Each row is where one point has got to under a steady rotation. How many ticks took it there?
The counts run from 0 to 367.
[ 87  87 150  96 137 174 127 144 105 118 118 136 166 140 141 131 153 155
 113 116 150 159 147 118 154 118 142 101 106  72 112 140 140 179 134 152
 146 132 111 152  83 131 158 119 121 119 153  78 144  87 125 104 109 147
 123 163 116 130 129  93 152 204 116 133  97 108 123 152 110 125  74 163
 189 127 102 106 105 154]  135
[108 138 117 122 178 184 146 167  94 127 178  74 106 155 104 119  94 111
 103 119 143 124 121 147 103 153 116  97 127 110 148 145 145 136 147 130
 137 115 130 176 101 123 132 111 150 124 161 122 172  97 111 131 120 142
 158 119 111 132 122  96 139 178 127 118  80  77 107 114 129  88 107 174
 157 173 151 118  74  71]  72
[164 172 140 114 135 158 134 155 101 124 109 156 153 118 139 131 136 127
 118 130 169  77 129  85 132 152  96 144 105 150 113 174 101  96 154 112
  62  92 115 132 148  88 162 125 114 100  94 139 139 107 163 116  87  80
  97 134 118 102 120 131 100 126 141 144 125 101 100  95 140 128  87 109
 139 182 177  83 117 195]  220
[124  92 152 139 125  84 133 188 107 146 182 147 111 148 154 135  88 141
  93 136  95 152 102 168 183 146 173 133 116 156  96 136 144 175  99 128
 101 161 140 108 126 143 100 117 109 195 153 123 129 121 126 111 151 152
 153 143 123 110 126  99 111 179 159 125 166 125 128  82  82 127  94 131
  86 147 153 115 139 106]  321
[136 109 125 165 158  98 121 166 147 169 183 116  93 132 134 132 112 138
  67 146 103 110 123 132 148 119 188 164 144 145 104 145 138 131  98 143
  79 139 136 149 134 169 112 113 154 167 178 111 132 108 146  70 161 144
 152 124 137 127 143 117 104 159 177 112 157 148 125  91 124 109 135  85
 102 160 150 153  97 111]  77
[109 114 100  95 127  95 152 115 109  96 113 116  69 125 129 112  70 102
 127 107  96 173 115 129  97 122 125 179 142 164 135 122 111 135 185 124
 124 118 151 114 115 122  95 131  89 179 127 157 148 196  88 127 110  95
 184  82 145 111 107 136 100 112 121  86 162 162 126 132 109 140  98 131
 124 107 155 135 166 154]  333
[152 137 156 106 165 124 121 155 119 157 175 124  85 188 108 105  68 121
 156 144 113  97  96 177  97 162 108 116 129 135 134 139 166 126 136 108
 142 123 124  99 164 121 107 122 148 103  95 127 164 115 150 163 116 133
 120 121  78  99 124 111 129 138 141 162 173  86  99  92 103  91 150 126
 127 175 139 135 159  61]  191
[ 81 142 125  73 109 145 175 116 110  92 134 112 111 140 127 110 110 129
 147  96 110 118  98 129  78 162  98 107 109 152 141 123 125 126 129  92
 185 120 126 142 101 103 108 120 112 119 100 142 167 138 119 154 123 108
 109 103 132 191 101 124 183 138 105 132 112  79 112 124 114 124  99 177
 138 165 140  54 123  97]  187
[135  95 129 130 128 120 120 106 142 150 120  67  88 149  96 131 130 144
 126 179 102 156 133 119 100 112 136 122 165  81 135 143 182 140 134 156
 155 153 132 145 154 159 138  93 164 143 160  93 150 180  81 102 159 115
 135 139 151 141 148 130 133 126  94 119 139 152 152 155 122 154 193 112
 157  89 131 196 119  82]  266
[ 96  79 145 130 120  94 142 130 129 155 132  71 102 139 111 142 145 162
 108 160 102 152 128 107 111 115 143 166 179  95 115 135 196 160 133 133
 161 157 135 153 142 161 118 106 151 169 141 125 142 178  79  97 161 146
 159 143 146 153 146 140 120 143 130 112 138 153 165 134 117 137 192 115
 150 108 156 169 115  95]  267
[115 134 137 105  69 110 154 116 110  87  90 156 190 109 147 130 167 139
 118  71 124 134 156  97 149 108 113 119 110 140 126 103  87 124 105 118
 148 119 103 120  72  93 161 143 102 128 110 129 121 172 107 133 109 106
 105 159 168 160 130 115 148 123 114 104 125 164 164 174 131 162 101 140
 127 116 108  84 147 185]  366
[155 106 163 144 141 141 129 159  65 137  91  89 121 157 162 138 114 117
 111 130 163 167 134  93 139 137 164 123  99 139 112 161 122 147 167 111
 124 176 136 130  86 152 137 111  95 145 117  93 133 131 118 145 128  97
 116 154 175  57 133  77 117 180 134 162  80 102 154 133 140 117  94 146
 140 158 162 107  88 144]  229
[138 151 107 154 162 158 146 167 103 128 145 153 113 137 132  87  99 117
  96  91 137 160 166 159 119 137 151  83 115 153 136 105  72 117  88 124
 105 128  99 146  89 162 133 135 100 119 156  80 141  65 119 132 114 132
  97 146 132 130 128  65 151 146 129 132  75 108 130 143 146 105  69 166
 135 141  86 107  89 130]  198
[104 140  98 106 114 136 131  79 178 117  81 114 129 104 143 142 156 120
 112 123  97 110 107 120 106 131 123 209 161 131 130 152  95  93 139  85
 128 153 128 180 115 108 140 171 103 115  97 179 121 147 144 119 154 110
 121  70 146 193 137 204 107 103 136 107 121 157 122 144 161 140 137 113
 122 123 146 124 115 147]  27
[165 146 117 126 129 218 113 146 156 172  85 130 172 153 141 153 121 136
 123 139 128 105 119 175 147 192 167 122 102 122 126 126 121 117 140 118
 108 149 121 159 112 119 128 157  78  79 106 116 147  77 220 125 154 138
  79 134 111 156 144 145 122 156 142 165  94 109  96 169 136 103 102 108
 123 127 120 110 122  74]  40
[107 143 127 116 137 169 158 176 106 122 196 114 156 154 102 126 111 157
 138 114 108  95 134 158 121 149 130  48  98 142 137 107 148 135 106 125
 165 108  91 143 108 113 149 101 157 102 139 101 159  97 161 141 109 154
 117 154 119 153 141  92 178 163 117 120 135  76  96 134  94 106 145 153
 138 163 143  98 109  57]  316
[153  96 118 136 169 114  57 116 148 172 118 146  92 145 127 127 137 145
 138 174 112 161 105 159 163 124 121 146 139 104 113 153 158 121 116 155
 106 145 118 119 154 178 132 171 114 103 157 106 104  97 124 103 137 161
 115  99  83  91 144 117  94 158 147 158 136 174 104 135 112 135 128  86
 147  95  96 174 164 162]  13
[152 148 129 118 126 189  98 118 120 146  64 170 144 163 136 121 106 137
 154 135 151 122 141 182 151 169 130 148 114 120 162 138 134 136 179 106
 119 124 126 117 128  93 114 190  73  77 103 160 101  86 165 174 113 130
  98 116  96 128 122 137 107 137 119 184 123  96 114 144 134  97 103 158
 149 140 129 116 150 123]  283
[141 153 137 135 188 166 114 182  88 149 142  83 136 122 140 125  82 102
  95 126 149  64 103 114 125 140 118 174  99 131 111 167 145 138 185 105
 103 114 140 159 124 100 173 139 129 106 144 130 142 105 140 141  90 108
 124 103  99  91 133 104  90 173 161 123 119 100 106 110 140  66 123 144
 146 194 156 116 116 132]  347
[120  67 119 118 120 106 103  94 144 155  70 105  67 134 142 115 142 151
 104 153  96 181 109 135 117 135 161 191 153 109 100 154 135 131 149 105
 118 166 135 138 130 170  98 148  79 142 121 137 138 148 118  81 169 124
 138 111 118 129 123 138  92 128 151 128 154 171 134 153 117 147 124 101
 136  95 110 168 124 142]  142
[113  97 162 135 139 130 131 159  66 140 126  83 124 149 170 134 115 120
  85  99 145 160 110  85 158 139 139 132 105 135 101 162 125 158 141  98
 138 164 137 125  67 148 132 110 106 157 137 113 124 137 124 115 126 110
 114 131 169  83 144  99 132 210 157 137  96 105 140 143 105  96 114 156
 128 178 163  88 107 123]  228
[128 147 122 121 149 121  94  98 165 151 173 177  43 119 103 126 110 124
 146 146  96 119  97 164 120 137  97 133 151 147 111 158 113  77  89 115
  97 122 137  99 185 142 105 125 118 111 100 152 136 106 139 133 134 140
 118 107  67 162 131 174 137  98 118 152 131  94  73  80 138 109 133 108
 121 150 117 145 119 127]  66
[153 116 114 167 129 115 130 143 116 135 143 127 119 111 155 161 161 114
  92 105 165 159 125  97 144 113 146  97 106 145 127 132  94 106  49 138
 102 174 132 133  70 191 159 104 145 160 135  98 100 125 102  89 135 133
  90 139 166 118 192 111 124 154 125 133  88 139 131 135 128 123 138 100
 111 134 127 133  80 160]  353
[ 90 152 115  83 129 187 148 117 116  89 133 122 157 122 104 124 139 135
 133  93 141  94 144 110 129 156  79 100  86 159 143 112 113 107 116 118
 133  59  78 132 120  87 163 106 134  87 116 153 161 119 166 125  63 117
  91 105 109 136  97  99 102 142 127 136 164 120  87 147 120 135 132 110
 152 133 106  98 177 146]  94
[100 105  90 102 151 157 149 162 141 138 120 119 111 141 145  92  86 137
  96 113  78 160 126 156 123 162 159 126  90 172 128  96  86 148 139 131
  87 126  91 161  90 157 116 149  59 147 153 105 160 102 160  93 110 120
 140 124 116 131 140  99  87 145 169 116 134 150  97 156 111 141  46 116
 114  92 105 114 134 117]  324
[110 117 126 104  93 127 160 137 163 153  86 100 187 133 140 102 168 158
  94 109  97  78 175 111 102 130 158 188 144 127 136 110 134 146 187 110
 127 107  81 180 118  80 126 175  95 114 132 157 151 127 154 117 147  98
 120 128 164 188 100 139 112 109 137 120 156 157 177 146 145 154 120 118
 137 138 135  87 119 138]  272
[111 120 173 126 136 100  99 136  73 102 125 155 102 139 177 128 111  98
 138 117 163 173  99 101 171 142 127 149  88 145 106 177 108 136 115  94
 135 156 169  82 115 137 130 118 101 156 112 152 110 136 106 143 110 142
 119 109 125  61 138 104 121 179 139 140 135 113 134  79 100  80 103 150
 124 157 159  92 136 164]  100
[133 125 111 129 156 190 109 130 173 156 141 120 171 137 116 137 109 148
 118 148 130  90 159 136 155 142 179  91 129 122  96 130 143 137 141 147
 105 135 130 181 166 136 135 136 145 114 160 109 127  83 197  91 153 150
 144 137  84 132 152 130  93 130 177 124 117 152 101 183 125 135 123  76
  90 102  76 170 143  85]  169
[101 139 102 125 107 129 128  65 148 106 108 115  90  78 133 122 140  97
 133 109 120 159 144 108  79 111 143 130 133 164 129 105  81  81 101 117
 124 167 158 136 127 163 105  98 115 152  92 153 113 163 136 119 167 123
 140 118 141 187 131 174 141  84 107  90  77 152 125 165 155 141 108 121
  96 113 116 135  99 118]  301
[118 123 100 113 161 116 118  95 172 125 197 162  59 109 116 115 128 118
 125 106  95 124  80 145 121 161 110 146 130 147 103 139  93  90  43 100
 129 137 144 134 154 151 114 119 124 116 107 150 146 111 144 101 138 155
 121  85  76 176 148 171 151 145 132 144 114 101  59  84 106 102 132 115
 120 167 117 116 107 118]  67
[147 158 127 155 145 141  88 116 129 137 106 145 126 133 113  86 118 125
 150 162 157 113 182 133 114 116 175 110 154 115 110 135 133 136 189 140
 100 147 171 150 221 145 117 110 149 128 140 121 105  98 149 146 153 128
 183 135 110  90  94 113  84  98 143 131 120 140 152 136 166 147 104 108
 113  99 108 186 146 114]  296
[129 134 110  94 108 109 157 118 134 123 121 120 104 123 146 151  92 137
 114 132  84 128 107 150 146 152 120 170 114 202 133 133 129 115 137 114
  93 121 139  85 107 111 115 130  91 182 113 189 128 207 151 116 112  95
 129  91 147 113 138 139  89 102 123 121 182 165 120 116  94 152 126  97
 113 106 181 123 192 140]  89
[164 160 132 135 114 113 112 103 139 127  81 163 128 118 156 137 138 125
 131 127 152 129 125 150 111 148 128 216 145 137 164 145 107 111 155  89
 121 146 124 114 120 100 113 194  92 103 102 206  96 127 121 170 150 121
 108 101 135 155 115 176 115 100 109 166 112 135 145 104 168 100 107 168
 122 148 154 112 109 149]  154
[120 138 136 120 117 115 137 151 143 136 159 163 123 117 144 154 128 140
  95 104  97  88  98 135 142 165 134 148 116 172 111 143  86 109  84  84
 104 134 114 130  96 111 131 132 111 136  97 149 142 117 182 110 145 127
 104 122 140 206 145 158 159 136 143 109 133  96  98  88 133 108 104 130
  91 177 148  47 100 127]  312
[143 103 146 186 147  73 120 131  97 135 157 107  86 115 146 127 163  82
 122 128 156 157 117  91 128  84 125 109 126 127  92 128 105 120  64 137
 151 172 150 113 119 196 142  98 151 141 153  79 110 144  71 114 146 147
 136 133 150  83 132 111 129 156 138 130 102 152 158 116 124 132 157 110
 102 130 105 134  94 143]  109
[100 142 144 106 114 112 157 108  95  80 124 159 136 129 135 101 105 107
 142  86 122 140 135 126  93 113 123 137 144 129 136 134 118 157 172 100
 161 105 159  96 126  73  92 133  96 134 105 165 120 143  95 185 138 129
 173 129 121 161  78 132 179 124  84  99 111  98 127 102 138 131  70 211
 119 145 130  85 130 139]  60
[144 141 145 154 127  26 107 130 171 129 136 192 135  81 142 131 170 128
 156 118 114  95 111 124 174  96  85 173 137 144 104 133 133 118  82 127
 132 116 127  78 141  99 145 194 122 107  97 148 101 140  93 145 127 126
 110 124 108 141 137 157  94  94 151 118 178 150 121  96 116 139 150  99
 101 127 106 121 189 187]  246
[117 114 148 131 168 128 106 151 111 128 154 119 161 152 133 149 135 119
 154 144 140  87  93 135 156 124  78  97 131  48 103 153 190 182 141 145
 161  98 153 123 136  93 166 129 161  92 158 113 146 107  95 139 109 155
 154 135  73 108 147 129 156 181 116 113 125  83 108  96  86 108 144 170
 158 133 108 161 154 127]  254
[131 176 117 120 108 193 129  77 144 124 116 104 125 120  99 149 167 114
 157 122 141  74 134 127  91 143  90  98 148 105 182 132 150  98 134 141
 152 103 112 158 156 100 156 105 154  79  98 135 147 125 150 153 118 138
 104 123 108 180 132 156 153 103  83 137  99  96 130 155 139 115 188 141
 157 139 141 121 119  96]  31
